Rows are one point carried round by a steady rotation, each followed by how many steps it has turned.
The counts run from 0 to 279.
[ 98  72 123 122  99 155 110 142 119  79 139  94 112  65 122 111 165 165
 102 144 110 128 102 152 125 188 133 112 127 154 126 147 134 118 166 128]
5
[ 81 161 117 178 159 159 148  96 110  92 138 135 128 101 125 132 112 153
 102 121 147 146  81 131 133 146 181 151  96 155 124 141  88 114 155 175]
98
[125  93 131 152 133 159 144 146 156  74 135 120 108  82  92 109 133 153
  94 144 113 120 101 162 120 184 158 113 106 177 140 129 121  87 115 142]
2
[ 98 122 159 133 103 150 136  88 107  90 143 120 153 100 101 101 144 149
  96 114 111 147  73 132 159 158 122  92  76 159 135 157 117 111 143 144]
68
[ 93  96 131 164 145 136 118 110 123  89 139  98  94  95 147 118 138 153
 128  93 155 131  50 104 133 151 138 136 110 157 113 165 114 128 177 127]
78
[ 72 136 122 134 106 185 152 121 100 101 144 117 149 121  78 114 118 139
  90 127 136 157 110 169 141 159 151 124  97 161 138 158 114 115 162 156]
153
[108 140 162 168 151 153 142  96 132  80 140 125 132 105 137 127 169 169
  88 123 145 150  51  92 135 153 154 125 111 154 133 150  92 125 134 136]
100
[ 76 114 108 162 124 177 127 116 112 103 148 110 124 135 120 115 104 140
 125 113 157 141  74 127 118 164 168 180 111 165 131 152 134 124 165 175]
180
[ 91  86 115 149 130 169 143 154 150  96 143  84  95 112  92 110 110 127
 124 120 140 120  65 141 134 166 135 124 106 184 126 155 155  89 121 150]
207
[116 142 109 164 137 170 128 119 129  74 123 118 155  85 102 132 137 141
  87 138 143 142 112 193 117 177 162 111 128 164 132 132  95 116 155 140]
130
[116  97 149 172 143 170 114 128 159  71 118 112  95 130 135  97 162 163
 109  95 146 136  82 128  89 156 159 133 139 158 120 154 129 132 156 133]
160
[101 105 114 135 125 136 122 110 111  93 160  82 126  65 142 131 134 154
 111 139 146 138  57 120 157 174 116 104 103 149 124 146 120 107 170 120]
64
[120  92 158 140  96 172 128 129 148  67 124 124 138 118  96  94 174 167
  81 120 122 154 104 156 111 171 145 101 121 159 132 152 121 129 144 123]
173
[ 99 108 129 159 116 164 126  82 118  95 132 137 116 128 109  78  87 158
 134 100 135 127  92 136 134 159 160 139  81 174 125 146 135 119 160 170]
11
[122 136 129 139 132 178 132 110 125  85 155 119 138 124 106  87 138 155
  88 131 117 141  79 153 108 173 157 107  96 159 130 148 114  72 121 148]
170
[129  90 127 153 154 158 119  98 157  76 126 125 114  94 119 107 137 163
 129 124 113 112  81 140 105 187 165 105 110 175 129 134 129  94 121 147]
229
[104 120 149 151 128 134 124 120 128  81 134 121 161  64 114 141 161 151
  89 152 118 138  61 132 136 188 145 118  94 161 129 121 100 109 106 154]
272
[119  76 148 186 111 128 113 139 126  80 139 135  99  99 122  82 136 160
 103 108 141 121  76 117 131 159 147 141  96 149 117 145 121 112 166 132]
33
[ 93 114 127 124 111 164 135  75 112  94 122 122 150  85  96 128 111 157
 121 140 113 130 112 159 144 188 148 118 103 175 140 133 132 131 147 167]
26
[ 80 120 109 142 136 154 139 136 109  81 133  75 116  87  97 146 129 120
 109 120 132 134  97 186 137 157 131 105 110 170 125 159 110 101 160 141]
107
[108 124 149 156 119 151 145  97 106  76 131 143 121  95  94  91 129 151
  96 100 110 127 116 168 135 146 151 104  84 167 131 151  93  99 141 152]
70
[ 72 134 134 167 139 176 165 126 124  89 131 123 111 142  91 118 123 134
 105  94 134 150 103 147 131 136 157 140 100 182 137 176 119 123 135 162]
139
[108  95 139 146 140 148 148 137 150  69 136  82 105  83 111 133 163 143
  98 113 136 137  82 150 137 157 119  94 125 160 120 162 126 112 158 108]
105
[ 88  89 135 125  85 157  99  91 100  99 133 103 141 119 117  97 130 160
 133 108 129 140  78 114 129 179 136 134  96 166 129 162 147 138 172 155]
9
[102 112 145 150 123 176 139 113 137  92 137 159 134 105 122 110 139 187
  86 139 130 161  93 111 126 175 171 157 119 153 151 131 113 155 163 149]
200
[ 75 127 138 165 133 169 153 126 113  86 142 117  93 142 105  89 119 143
 109  80 134 148  91 131 128 126 153 134  94 166 123 188 123 114 161 143]
138
[ 81  90 127 126  80 151 120 126  91 106 152 110 152  95 112 111 129 152
 102 140 132 145  85 132 149 180 127 138  96 143 133 141 132 127 175 149]
236
[ 85  97 135 123  87 177 120  84 118  94 129 101 155 138  97 106 128 147
 118 104 129 144  94 146 133 182 136 128 106 169 136 164 151 140 164 160]
195
[103  89 147 149 135 148 125 163 141  90 144 118 111  70 127 133 168 166
  95 153 131 131  53  98 130 179 141 154 119 155 134 129 121 123 134 140]
18
[108  81 128 153 129 156 132 157 154  87 151  93  82 113 116  96 128 147
 120 116 135 122  62 125 127 166 141 123 101 167 124 160 138  85 137 128]
206
[ 81 129 111 125 126 177 117  77  84  88 143  91 123  98 135 114 140 159
 110 108 113 141  94 149 121 151 136  96 100 152 124 166 113 114 179 141]
110
[116 115 120 166 116 159 105 138  98  75 150 112 131  98 139  94 148 150
  75 120 152 150  90 158 106 163 148 130 120 129 118 150 101 107 194 123]
133
[ 72 121 116 107 118 163 123  96  98  92 137  76 140  95 120 141 147 154
 102 117 127 151  94 153 135 159 126 108 113 157 125 168 115 133 170 138]
109
